Rotation paths and how fast each direction turns (degrees a step):
Each turn is a multiple of 5 degrees from 10 to 175, or 0.
Each row of a path follows its step; steps can be skipped.
Path 1:
step 0: [-11  22   9 -36 -13  14  15  19 -13  24  -8 -19  10 -22   4   5  19  22
   1  -9   5   5 -20   0  23  10 -26 -16  11 -14  -8 -30  14]
step 1: [ 14  -1  10  -8 -22  34   9 -36   5  16 -32  14 -26 -16  -5  32  20  11
  18  -7  11   9 -15   3   5  16 -11   2  -3 -13  -8  12  -9]
step 2: [  2 -12   5 -20  29  13   7   0 -39  -3 -19   9 -15  10  13   1  12  -9
   7  23  18   2 -32  13  10  -4 -23  20  -7   3  -2  38   1]
step 3: [ -2  29  35   2 -21 -13   3  30 -14  11   3  -5  -5  15  47   7  15   3
   0  11  22  -6  -3  -2  31  14 -14   0   5  -2   9  17   2]
step 4: [ 11  -6  -5  -2 -43  18  22  -1  19   5 -20  -8 -16   9  13  26 -18 -16
  -6  28 -16   0   0  -1  42  -5 -11 -18   1  -9   2   7   7]
step 5: [ 11 -34  -7  11  11  -3   4  -8  -3  16  -6  -2 -22 -20  14   6   0  -3
  21  18  -3  -1  22  36  12 -12 -27 -16 -30  -1  22  25   7]
step 6: [ -3 -22   9 -10   2   0 -19   6 -10   1  25 -24 -22  10  30  -5   2  28
 -11  11  17  11   8 -21 -10 -11 -32  -3   2  -6  33   6  31]
step 7: [ 16  10  16  12 -42  13 -26   6  12 -23 -18  -1 -13 -13   8   2  -4 -10
  16  19   8  -6   6 -24  -3 -32  -6   0  10  -2  38 -10   4]
step 8: [ 19 -31   4 -13  11 -23 -12   2  24 -22 -15  -7  -7 -27   7   7  -1 -16
   3  37 -18  -6 -18  21   5  -8 -13   4   1  17  20 -27  -7]
step 9: [  4  -8  25 -18  14 -40 -14   0  10   3  -8 -21  -3 -38  33   8  14  13
 -15   8   5  10  14   7 -22  -9  14 -11   3 -17  -6   4  28]
step 10: [ -4   6  -2  -5 -27   8 -29  -9  20 -14  -7 -18  12 -15   1  -6  26  -3
  -1   3 -22  33 -12 -23   0 -16  -1  20 -12 -20 -13  10  42]
[-13  -1   5  -2   5   0   6  -5   7  -9   6   1  -2   4 -15  -6  10  -2
  -6  -3   1 -13   7  -1   4  -3   2  -4   5  -1  -1   5  -4] | 0
[ -2  -7   6   2  11   4   0   5   0   4   3  -1  16   3   8  -1   4  -3
 -10   4  10   1   0   8 -14  -1  -6  -5   3  -3   0   7   1] | 110
[  1  -6  -5   1   1   3  -2  -5  11  -3  10  -4  -1  11   0   3   5   2
  -9   5  -9   4 -15  -3   2  11  -8   5  -2   6   0  -3   3] | 170
[  1   2   1   9  -8  15  -1  -2   5  -7  -8  -4  -7  -2  -1   9  -7  -6
 -13  -4   3   1  -1  -5  -9  -1   7  -1   2  -3  -5   8   4] | 125
[  4   7   7  -7 -13 -10   4  -2  -6   9   1   1   1   3  -5   0   5   4
 -10   3  -7   6   5  -9  -9   6  -1  -6   7   0   7   4   0] | 120
